128 stands for zero in the data rows.
Here are some numbered points:
[175 121 207 109 127 173  59 132 148  88 119  49 116 152 126 189 151  61
 118  58  75 126 169  54 188 136 175 162 129  89 145  94 119 159 100 124
 159 136  14 157  92 121  83 130 163 119 117 120 156 117 121  49 134 180
 114 181 142 136] 0
[156 124 168 105 125 100 127 137 127 129 130 114 131 130 128 149 130 101
 129 123 129 112 152 129 151 128 129 142 139 124 117  89 106 128 106 121
 133 126 104 149 116 128 146 138 114 116 149 142 113 108 136 131 142 124
 114 141 122 145] 1
[139 132 109 161  91 112 145 116 134 125 145 117 151 136 163 121 135 114
 127  99 118 135 122 172 143 119 159 139 118 119 148 125 140 140 160 134
 151 141 120 106 121 149 125 144 133 104 145 121 143 158 137 132 121 128
 123 118 137 126] 2
[155 115 198  79 126 147 122 151 127 102 115 117 112 118  97 156 135 111
 117 111 119 127 168 102 162 105 106 146 145 118 187 125 124 123 107 136
 122 161  87 143  85 119 130 131 152 136 133 122  91 120 122 112 147 133
 140 153 107 133] 3
[169  74 120  95 168 124 102 183  91 139 132 112 106 118  71 150 164 114
 126 163 172 119 129  75 130 126 107 119 133 181  84 136 136 108  92 148
 123 116 158 160 162  80 130  98 121 198 154 138 133  69 130 135 139 116
  97 159 118 115] 4
[ 51 165  76 163 152 133 151  78 115 134 164 147 123 174 117  99 105 126
 157 171 130 110 111 152 100 162 158  89 116 100 150 128 108 116 129  95
 117  95 187  79 168 154 164 150 130 119  67 136 127 209  99 125  85 149
 154 106 118 148] 5
[122 152 126 156  82  99 145 101 200 163  85 101 141 116 110 123 130 107
 121 102 159 158 150 134 110 107 188 145 142  99 104 160 145 171 188 112
 119 160  92 126 114 149 136 129 125 109 143 116 169 138 128 158 150 164
 119 107 151 146] 6
[103 189  56 134 172 144 144  74 140 158 139 134 116 170 171  72 105 127
 131 130 116 114  95 139 102 166 155 112 116  83 122 135 149 147 155 135
 112 115 178  83 159 116 144 117 152 109 120 126 126 157 133 142  83 139
 146 129 121 129] 7
[255  48 189 101 156 140  73 160 109 101 145 155 136 143  83 171 174 143
  96 136 112 116 166   6 170 140  41 158 125 178  78 127 150  68  62 196
 109 114 138 209 153  99 129  75 110 197 159 170  84  42  87  95 160 125
 101 199 119 156] 8
[110 160 112 142 102 118 140 121 128 153 127 121 129 109 163  97 131 160
 123 132 135 143  98 175 111 123 127  83 137 130 158 144 119 113 149 133
 126 136 147 114 131 139 135 115 124 140 136 102 128 179 119 145 116 129
 101  91 116 129] 9
[166 132 155 112 112 118 121 123 116 120 122 106 130 104  99 158 131 125
 154 127 125 133 140 122 124 111 125 140 128 136 131 144 122 138 122 147
 130 145  88 123  99 126 131 130 133 116 126 116 133 138 123 126 125 133
 123 153 121 149] 10
[118 154 142 135  84 125 158  92 146 131 137 108 141 113 170 141 119 103
 124  96  84 160 138 148 156 139 170 137 148 102 181 137 120 127 119 118
 137 152  65 140  92 141 116 125 127 105 111  92 156 167 137 122 146 168
 119 124 143 141] 11
[115 164 118 174  56 138 187 120  89 196 164 162 131  97 156 138 154 198
  98 144 146 211  95 232 150 123 167 157  64 169  77 128 153 140 196  93
 121 163  91  68 119 175 164 140  96  87 146 117 101 135 220 142 110  90
 108 144 107 122] 12
[118 135  89 129 138 125 132 122  94 134 129 143 134 112 136 115 123 174
 139 156 116 122 104 141 119 143 139 114 129 150 121 160 102 113 117 156
 135 113 164 114 189 147 127 107 113 168 114 127 126 121 128 148 127 138
 137 112 107 118] 13
[124 119 139 104 160 139 120 156 141 114 108 163 120 144 102 122 112  90
 128 126 109 101 123 100 106 132 132 105 133 114 125  91 115 122  94 114
 153 112 146 134 125 124 138 116 143 108  93 156 149 116 121 125 106 141
 134 142 105 133] 14
[121  57 147 102 223 200  87 189  56 140  98 207  35 147  36  95 149 184
 211 215 161  39 111  82 139 187 121 113 154 210  87 112 149  97   0 124
 107  33 229 153 231 100  90  59  86 217 130 166 102  68 148  83 148 127
 190 122  88 105] 15
[ 97 139  44 154 126 114 150 125 127 136 130 144 175 115 196 107 109 184
 128 146 116 160  88 176  54 134 124 101 126 139 122 145 122 106 143 151
 134 137 192  87 149 157 118 108 124 139 164 110 152 152 142 189 112 133
 103  92 130  97] 16
[ 81  83  66 116 148 132 134 121  73 164 126 147 123 115 152  96  97 161
 147 166 124 124 104 123  88 159 124 113 178 142 115 153 138 117  78 126
 143  66 208 105 168 133 112 120 117 157  80 115 114 169 128 143 123 138
 172 132 122 114] 17
[157 113 110 169 111 108 120 142 107 140 161 132 147 130 141 153 127 124
 147 111 139 154 113 136 124 147 127  92 110 168 120 163 158 115 126 133
 121 138 151 123 133 119 139 124 105 134 155 123 122 118 144 144 127  99
 103 124 133 108] 18
[156 139 141 152 109 108 114 133 139 131 177  95 142  85 180 146 126  93
  98  66 125 171 148 143 145 156 108 111  87 140 142 155 137 128 173 124
 105 139 119 124 102 134 130 128 111 120 180 133 102 115 146 170 137  95
 119  95 128 106] 19
[210  91 147 165  88  67 102 183 105 157 171 128 129  72 153 162 144 126
 111 108 145 134 135 206 123 124  69 129 103 183  94 156 148 137 122 143
 124 207 134 206 116 120 110 101 127 139 205 111 100 104 133 130 109  62
 125  76 147 131] 20
[121 153  82 181 119 128 105 120 123 135 121  93 104 110 148 120 138 138
 111 109 160 196  79 158 123 120 121 133 112 117 130 155 150 144 184 121
 154 135 121 124 122 173 145 148  95  85 136 102 117 152 161 149 105 118
  99  90 130 122] 21
[163  49 200  24 163 214  83 217  99  66   3 222  76 137   0 154 200  99
 125 255 157  69 148  30 141 115  41 153 132 160 110  15  89  82  56 183
 125  37 165 153 149  40 118 113 148 205 100 169 149  30  91  92 122  73
 151 192  76 101] 22
[ 47 149  72 128 235 192  91 117 113 190 176 137  93 251  56 108 117  66
 178 143 150   0  80 115  95 176 118  58 163 104 143  70 139 133  38 141
 134  82 255 134 193  73 157 151 185 218 114 184 145 108 125 129 107 155
 204 155 125 129] 23
[130  96 131 119 141 124 135 174 105 107 126 119 108  82 116 123 137 106
 102 143 167  93 151 111 105 117  81 120 111 153  90  83 118 143 124 134
 134 133 145 168 133 112 120 143 123 147 127 138 118 103 105 151 104 107
 121 122 133 151] 24
[146 109 192 116 126 135  97 161 125 113 128 100 104 119 118 145 133 104
 112 111 131 104 156  83 159 115 126 145 128  94 125 114 130 140 114 128
 141 133 106 154 116 106 117 102 149 105 127 152 106 116 135 115 121 148
 127 138 122 143] 25
Which three points above are nearest to each new point by angle, seen from the average point of the numbered points? Their numbers follow each, nearest first.
[132 140 134 124 184 140 134 130 124 146 161 125 101 195  80  92 113 107
 159 159 139 100 110  81 121 133 129 130 124 113  88 154 120 139 101 158
 127  82 188 140 154 112 140 113 127 177 106 141 122 114 124 142 106 135
 154 164 133 140] 23 15 7
[128 130 126 149 110 128 131 120 158 119  98 105 145 136 141 132 107 136
 114 112 111 145 146 131 133 123 141 141 110 129 105 148 124 128 156 133
 137 126  89 130 119 155 122 141 128 109 123 127 116 133 143 132 145 127
 115 125 134 117] 6 2 11
[ 66 129 157  85 104 122 125  89 172 117  86 106 117 200 173 105 105 121
 113 106  90 123 144 132 157 112 178 153 141  75 186 119 104 128 142 124
 123 134  71  88  81 126 143 170 179  75  84 123 130 176 139 133 132 169
 154 140 137 127] 11 2 0
[119 157 192  62 115 205 166  65 200  62 106 140 158  91 129 163 114 115
  56  52  85 189 156 123 120 135 155 109 161  42 202 112 155 128 145  40
  97 176   4  64  32 144 132 166 217  30 100 129 166 237  56  32 190 175
 133 143 117 172] 11 3 0
[146 108 170 109 132 162 110 137 120 113 130 141  95 175 110 121 126 128
 145  96 109  91 156  73 153 110 141 126 127 120 129  86 130 149 129 139
  85 126  91 119  91 100 120 119 129 137  95 141 142 101 132  76 122 123
 172 166 146 117] 0 25 3
[142 125 152  79 134 138 101 131 154 126  97 114 105 153 109 145 113 120
 139 126 113  92 164 121 170 120 127 151 137 117 134  99 110 134  98 128
 151 124  67 140 102 137 140 123 148 119 127 123 160  89 100  65 149 154
 126 169 120 127] 0 3 1
[128 121 107 117 135 125 139 129  78 103 150 143 115  96 121 110 151 147
 139 179 136 118 129  74 121 149  89 143 150 155 107 143 145 104  98 141
 132 101 166 185 154 120 111 109 101 169 121 129 114 100 144 129  97 140
 150 142 139 122] 15 4 17
[143 129 126 122  98 119 143 114 116  99 113  93 142  62 105 140 130 134
 105 127 177 140  95 147 107 109 129 154  96 130 119 127 134 143 166 142
 119 130  92 150 106 159 159 177 108 113 174 114 112 112 125 123 139  87
  80 122 121 122] 21 12 10
[183  91 160 136  53  50 158 169  68 132 157 151 152  22 172 191 146 142
 116 105 118 190 103 179 175   0  39 128 101 160 122 178 177 102 188 174
 173 181 143 201  25 182  96 166  32  79 186  36 165  76 164 138 165   2
  76 129 155 133] 20 18 19
[125 136 236  65  95 104  96 155 165  84 143 113 159 126  88 180  84 140
 127  93  92  85 226 125 202 165 222 166 154 114 178 104 133 164  76 115
 141 112  63 131  50  91  67  94 124  92  95 131 126 129  91  78 175 148
 126 188 149 135] 0 3 25
[156 111 149 119 109 133 142 132 150 113 137 122 119 136 128 128 152 128
 115 103 129 126 164 109 162 127 129 154 131 125 119 119 122 133 106 130
 138 138  94 136 107 109 129 118 122 131 108 141 130  99 124  96 123 127
 139 154 111 152] 0 25 3
